In the data rows, zero lies at 4.5, halfway between 4 and 5.
Some points:
[6 4 2 8 4 4 6 4 4 3 2 4 2 4 4 2 6 4 3 5 5 6 5 5 3 4 6 9 6 4 5 6 5 5 5 5 7
 6 0 4 4 4 4 6 4 5 4 5 2 3 0 4 5 6 5 4 5 5 7 4 4 5 4 6]
[9 5 3 1 5 4 6 3 6 4 6 4 5 3 5 3 4 6 4 5 6 3 6 3 5 4 6 5 4 2 5 3 3 7 2 6 4
 4 5 0 5 5 4 6 5 4 3 3 5 1 4 3 0 4 4 5 5 3 5 5 3 2 3 5]
[3 0 3 8 5 5 5 5 3 3 4 5 4 3 5 4 3 3 6 5 3 4 7 6 5 5 8 2 5 6 3 2 4 7 5 6 2
 7 5 4 5 3 6 5 1 5 3 8 7 4 5 3 5 5 3 4 4 5 3 5 4 5 5 4]
[1 5 5 2 1 4 4 2 5 1 5 3 5 3 6 4 6 3 6 5 6 5 3 4 6 6 7 4 0 5 4 6 8 6 4 5 6
 3 3 6 2 5 5 6 4 7 5 3 4 7 4 3 2 6 5 2 7 3 3 3 5 6 7 5]
[6 5 4 4 5 4 7 8 6 2 5 5 4 6 5 4 2 4 8 3 9 5 5 5 3 5 2 4 7 5 3 5 5 7 4 5 4
 3 5 4 3 1 5 4 2 4 9 5 5 3 4 9 6 4 4 4 4 4 3 3 6 5 5 6]
[3 5 6 5 4 4 7 6 5 2 6 2 4 5 1 7 4 6 2 5 5 6 6 6 6 4 6 1 4 3 5 5 0 3 8 2 6
 6 5 2 4 3 4 5 5 5 6 4 5 4 4 4 4 4 5 9 7 5 7 2 5 7 6 5]
[4 1 3 1 6 5 4 4 0 3 4 4 6 7 2 6 4 5 6 6 5 2 5 4 4 2 4 4 3 6 7 5 6 3 5 4 5
 4 4 5 5 3 4 4 5 4 5 3 5 5 0 6 4 3 5 4 3 5 4 8 5 5 5 5]
[4 6 4 6 5 6 3 2 4 3 6 6 3 4 3 4 5 7 6 4 8 8 3 4 5 4 5 3 7 5 4 4 6 4 6 4 5
 5 3 6 3 6 4 5 5 5 4 2 6 3 6 6 5 5 6 5 2 7 3 5 0 4 5 4]
[6 6 3 3 4 4 9 7 5 4 3 5 8 3 7 4 4 4 2 3 6 4 5 4 6 1 5 4 2 6 6 7 4 4 7 6 5
 7 3 8 4 6 5 6 2 2 3 3 5 4 6 3 8 4 5 5 4 3 5 4 5 3 3 3]
[4 7 6 6 7 5 4 5 6 5 5 1 0 4 4 5 3 7 3 2 4 2 3 3 2 5 5 4 3 4 3 5 5 5 4 6 3
 8 4 7 5 4 5 4 5 5 4 4 7 6 1 4 4 6 5 7 2 4 3 4 6 0 5 6]
[2 5 1 6 4 5 3 6 4 4 3 4 4 7 5 6 5 5 5 4 3 7 6 4 6 4 4 7 3 4 3 4 3 6 2 4 4
 4 5 7 5 3 4 3 8 0 3 3 7 2 5 5 4 6 5 3 8 6 1 5 5 5 4 7]
[4 4 5 4 3 4 7 5 4 6 6 5 5 3 4 5 3 6 4 3 5 6 4 8 3 5 6 8 5 4 4 7 7 4 6 4 7
 5 9 6 5 5 1 6 5 4 5 6 5 5 4 3 4 5 2 4 4 4 6 5 3 4 4 4]
[4 5 6 2 2 4 2 3 1 5 4 4 4 0 5 7 4 4 1 4 4 3 7 5 6 4 4 5 9 5 1 5 4 4 3 4 3
 6 4 3 3 4 4 4 3 4 5 2 4 3 5 6 6 9 4 4 3 4 5 4 7 4 3 5]
[6 4 6 4 7 7 3 1 6 4 2 2 7 6 6 3 3 7 4 6 4 6 4 4 6 3 7 5 7 6 5 5 5 4 5 2 5
 1 3 8 5 1 5 4 4 5 5 7 4 4 6 5 2 4 4 6 5 3 5 3 7 3 3 2]
[5 9 5 5 7 4 4 5 4 5 6 5 6 6 6 3 4 3 4 9 5 8 3 5 4 3 4 3 6 6 5 2 6 5 3 6 5
 6 7 2 4 2 5 4 6 3 4 4 3 6 3 3 7 6 4 3 3 3 3 5 6 5 6 5]
[3 4 4 3 9 6 7 5 3 4 6 2 4 4 5 4 3 5 7 6 2 6 3 2 4 4 3 6 4 4 0 6 3 6 3 4 5
 6 4 6 5 5 4 6 2 6 4 3 3 7 9 5 5 4 4 4 5 4 8 6 3 7 4 7]
[3 6 2 4 5 5 6 7 3 4 3 4 5 3 2 6 7 3 5 4 3 4 4 7 4 4 3 5 5 6 4 1 4 4 3 4 4
 0 4 6 4 7 4 5 2 6 3 3 3 1 5 2 5 4 4 7 4 4 5 4 5 3 9 3]
[4 3 5 3 5 9 4 5 6 8 6 7 4 6 4 7 5 2 4 4 3 7 4 6 0 4 7 3 4 7 5 8 5 5 4 4 7
 4 1 1 5 6 5 6 4 3 3 5 5 6 5 5 4 4 4 4 6 6 4 3 5 2 5 3]
[4 7 4 7 3 6 4 5 3 7 3 2 5 6 5 5 4 4 3 4 4 3 4 2 4 8 4 3 2 6 4 3 4 3 8 5 6
 1 3 3 5 4 5 5 4 5 7 6 3 3 6 4 6 4 0 2 4 6 5 7 3 3 2 5]
[8 5 7 5 3 4 3 6 5 5 5 1 4 6 7 4 4 6 5 3 4 4 5 7 4 4 4 2 6 3 3 7 7 3 5 4 4
 4 4 3 4 7 3 5 3 4 2 6 3 4 3 3 5 4 6 6 8 4 3 9 4 7 4 4]
[5 4 4 4 5 4 8 1 4 6 5 3 4 6 6 3 8 4 2 0 5 6 5 3 6 1 4 5 5 3 5 0 5 5 4 3 5
 6 6 2 4 6 5 4 6 4 5 6 4 8 5 7 6 4 2 5 5 4 2 5 5 6 6 3]
[5 3 4 7 4 7 7 3 6 4 2 6 1 3 5 8 4 8 6 8 3 3 4 2 6 2 2 3 4 4 7 7 6 5 3 4 4
 3 6 3 4 4 7 4 6 5 7 5 3 5 5 2 7 4 7 3 5 6 5 6 4 2 6 4]
[3 3 5 4 6 3 5 6 7 9 3 8 4 7 5 4 5 5 5 4 4 4 3 5 9 5 7 4 5 6 4 5 3 6 5 5 5
 2 6 4 4 6 5 3 4 8 4 2 4 4 0 6 5 5 4 5 4 4 5 6 4 4 3 7]
[4 5 4 2 6 4 3 5 7 2 4 6 3 4 2 4 8 0 3 4 5 4 6 5 3 3 5 3 6 5 4 3 5 4 3 5 7
 5 5 7 5 6 5 4 7 5 8 8 3 4 6 4 5 4 6 6 5 1 6 7 4 3 0 6]
[3 3 6 5 6 6 4 3 3 6 5 6 3 6 8 4 5 5 4 2 7 4 5 6 2 7 3 6 4 5 6 3 4 5 5 5 2
 2 4 3 4 2 4 4 7 5 4 2 4 4 6 0 6 4 7 4 3 2 7 4 4 8 4 5]
[5 3 4 6 6 0 3 3 5 7 7 4 6 3 3 8 2 6 3 6 6 4 4 5 2 5 6 4 3 6 6 4 4 6 3 4 4
 2 4 6 2 5 5 4 5 5 2 6 3 6 6 6 7 3 5 4 7 4 5 3 4 3 4 4]
[2 3 4 4 4 4 4 3 6 8 4 6 5 4 4 5 4 3 7 6 4 4 3 7 3 3 5 4 4 0 3 4 4 3 6 4 4
 3 2 6 5 6 4 4 5 4 6 4 6 4 4 5 6 4 5 3 3 4 5 4 6 4 4 4]
[4 3 5 4 5 4 3 5 6 4 4 1 4 3 5 3 6 5 5 6 4 6 8 3 4 3 4 5 5 5 6 4 3 1 3 9 6
 0 5 4 5 7 5 5 6 4 4 4 6 7 4 5 5 4 4 4 1 8 5 2 5 8 3 3]
[5 5 4 3 2 6 6 4 4 8 6 2 5 4 4 4 4 5 6 5 3 5 6 4 4 6 5 5 5 6 4 5 5 5 6 5 6
 6 4 5 4 5 4 0 4 5 5 5 3 4 5 4 4 4 7 4 5 5 5 3 3 5 5 5]
[6 4 3 3 1 2 4 5 2 8 5 7 2 4 3 0 5 6 4 6 3 6 5 1 3 6 4 3 8 5 4 5 3 6 6 4 3
 4 4 7 5 4 5 7 4 4 6 2 4 7 5 2 3 3 4 5 6 4 2 3 6 6 5 7]
[6 3 3 6 4 5 3 5 7 4 4 6 4 5 3 4 4 4 4 5 4 4 3 2 5 4 5 4 3 5 7 3 3 4 3 4 5
 5 4 5 5 4 0 4 3 6 7 4 5 6 4 4 5 5 6 3 5 6 5 4 5 6 4 1]
[2 6 3 3 4 5 5 4 7 4 4 4 6 3 0 4 4 3 5 3 6 4 0 4 5 8 2 6 8 5 6 6 4 4 4 5 2
 6 4 3 4 3 7 4 4 4 2 6 7 4 5 4 6 4 4 4 5 6 3 8 7 6 3 3]
[3 4 6 6 2 3 2 4 6 5 3 5 4 7 5 4 6 2 5 4 6 3 4 1 2 2 4 5 4 5 4 3 4 3 6 6 4
 4 8 4 3 2 7 4 0 4 3 2 5 5 5 6 2 4 7 5 5 6 9 6 4 3 6 3]
[2 5 3 6 4 4 2 9 2 5 8 4 6 5 7 3 6 8 4 3 4 4 4 5 5 3 2 5 5 4 9 6 4 6 2 5 6
 7 4 4 3 6 7 4 3 6 7 6 5 4 4 4 0 6 4 4 4 3 5 5 5 5 3 1]
[3 9 6 3 5 5 5 4 5 7 2 6 6 4 5 6 5 5 6 5 1 3 5 5 3 4 8 6 4 6 8 3 6 3 4 4 0
 6 4 5 5 5 4 6 5 5 7 5 6 4 4 7 5 3 4 5 6 5 5 3 1 6 4 6]
[6 7 6 4 5 4 3 9 5 1 6 9 2 5 4 5 2 6 6 3 2 3 6 4 7 5 5 6 6 4 2 2 7 4 7 3 6
 5 2 4 2 3 5 3 8 4 1 5 5 6 5 4 4 3 2 3 4 4 6 3 6 5 5 1]
[6 4 8 5 3 5 4 5 5 3 4 7 8 4 4 5 2 3 1 4 3 5 5 6 5 3 1 8 2 4 4 4 1 5 5 5 4
 2 4 4 7 3 5 3 4 6 6 6 6 9 5 4 4 5 6 6 4 4 2 6 1 4 7 6]
[3 3 9 6 5 2 5 6 2 3 1 4 4 6 4 4 5 2 3 5 4 6 5 2 5 8 5 5 3 3 6 6 7 6 3 2 4
 4 5 3 5 7 4 5 4 4 5 4 4 3 6 6 3 1 8 4 2 5 1 3 6 3 4 4]
[4 6 4 5 4 3 3 3 4 4 5 6 4 4 6 6 4 5 5 4 8 5 5 4 6 6 4 4 5 5 4 4 6 4 4 4 5
 6 3 5 9 5 6 5 4 6 4 4 3 5 5 6 4 5 5 4 6 6 6 4 6 5 5 4]
[7 5 3 7 4 7 3 5 5 2 7 5 5 2 6 3 4 2 6 4 5 3 5 4 3 4 5 4 4 5 5 6 2 4 5 0 2
 3 7 5 4 8 5 2 6 5 2 5 5 6 4 6 5 6 3 5 2 6 5 4 8 6 4 8]
[5 4 5 3 4 3 4 3 4 5 1 4 3 5 5 3 4 3 6 5 4 3 2 9 6 4 0 3 4 6 5 5 4 6 6 6 5
 9 4 4 3 5 3 5 8 4 3 6 4 3 8 6 2 4 3 6 4 7 5 2 6 4 5 7]
[9 4 5 6 6 4 4 4 3 5 7 5 6 5 3 5 9 4 7 4 4 4 5 3 6 8 3 4 3 3 4 6 6 2 4 6 6
 4 5 5 5 1 3 6 4 3 3 7 7 4 6 6 6 7 4 7 4 1 4 2 4 5 7 6]
These points spread out most along one direction. Take the direction at right angles to it along which they spread out most. Go by this last direction. How far along it is each point below, from 0 to 99? The average is 50, and the first point in the table lies past the average. One standard deviation of the points above along it is 16.
[3 4 6 6 2 3 2 4 6 5 3 5 4 7 5 4 6 2 5 4 6 3 4 1 2 2 4 5 4 5 4 3 4 3 6 6 4
 4 8 4 3 2 7 4 0 4 3 2 5 5 5 6 2 4 7 5 5 6 9 6 4 3 6 3] 24
[4 5 6 2 2 4 2 3 1 5 4 4 4 0 5 7 4 4 1 4 4 3 7 5 6 4 4 5 9 5 1 5 4 4 3 4 3
 6 4 3 3 4 4 4 3 4 5 2 4 3 5 6 6 9 4 4 3 4 5 4 7 4 3 5] 51
[5 9 5 5 7 4 4 5 4 5 6 5 6 6 6 3 4 3 4 9 5 8 3 5 4 3 4 3 6 6 5 2 6 5 3 6 5
 6 7 2 4 2 5 4 6 3 4 4 3 6 3 3 7 6 4 3 3 3 3 5 6 5 6 5] 32
[9 4 5 6 6 4 4 4 3 5 7 5 6 5 3 5 9 4 7 4 4 4 5 3 6 8 3 4 3 3 4 6 6 2 4 6 6
 4 5 5 5 1 3 6 4 3 3 7 7 4 6 6 6 7 4 7 4 1 4 2 4 5 7 6] 46
[9 5 3 1 5 4 6 3 6 4 6 4 5 3 5 3 4 6 4 5 6 3 6 3 5 4 6 5 4 2 5 3 3 7 2 6 4
 4 5 0 5 5 4 6 5 4 3 3 5 1 4 3 0 4 4 5 5 3 5 5 3 2 3 5] 66
[8 5 7 5 3 4 3 6 5 5 5 1 4 6 7 4 4 6 5 3 4 4 5 7 4 4 4 2 6 3 3 7 7 3 5 4 4
 4 4 3 4 7 3 5 3 4 2 6 3 4 3 3 5 4 6 6 8 4 3 9 4 7 4 4] 72
[3 3 9 6 5 2 5 6 2 3 1 4 4 6 4 4 5 2 3 5 4 6 5 2 5 8 5 5 3 3 6 6 7 6 3 2 4
 4 5 3 5 7 4 5 4 4 5 4 4 3 6 6 3 1 8 4 2 5 1 3 6 3 4 4] 32
[6 5 4 4 5 4 7 8 6 2 5 5 4 6 5 4 2 4 8 3 9 5 5 5 3 5 2 4 7 5 3 5 5 7 4 5 4
 3 5 4 3 1 5 4 2 4 9 5 5 3 4 9 6 4 4 4 4 4 3 3 6 5 5 6] 23
[7 5 3 7 4 7 3 5 5 2 7 5 5 2 6 3 4 2 6 4 5 3 5 4 3 4 5 4 4 5 5 6 2 4 5 0 2
 3 7 5 4 8 5 2 6 5 2 5 5 6 4 6 5 6 3 5 2 6 5 4 8 6 4 8] 29
[4 1 3 1 6 5 4 4 0 3 4 4 6 7 2 6 4 5 6 6 5 2 5 4 4 2 4 4 3 6 7 5 6 3 5 4 5
 4 4 5 5 3 4 4 5 4 5 3 5 5 0 6 4 3 5 4 3 5 4 8 5 5 5 5] 38
[6 4 3 3 1 2 4 5 2 8 5 7 2 4 3 0 5 6 4 6 3 6 5 1 3 6 4 3 8 5 4 5 3 6 6 4 3
 4 4 7 5 4 5 7 4 4 6 2 4 7 5 2 3 3 4 5 6 4 2 3 6 6 5 7] 45
[6 4 8 5 3 5 4 5 5 3 4 7 8 4 4 5 2 3 1 4 3 5 5 6 5 3 1 8 2 4 4 4 1 5 5 5 4
 2 4 4 7 3 5 3 4 6 6 6 6 9 5 4 4 5 6 6 4 4 2 6 1 4 7 6] 39
[3 9 6 3 5 5 5 4 5 7 2 6 6 4 5 6 5 5 6 5 1 3 5 5 3 4 8 6 4 6 8 3 6 3 4 4 0
 6 4 5 5 5 4 6 5 5 7 5 6 4 4 7 5 3 4 5 6 5 5 3 1 6 4 6] 64
[4 3 5 3 5 9 4 5 6 8 6 7 4 6 4 7 5 2 4 4 3 7 4 6 0 4 7 3 4 7 5 8 5 5 4 4 7
 4 1 1 5 6 5 6 4 3 3 5 5 6 5 5 4 4 4 4 6 6 4 3 5 2 5 3] 75
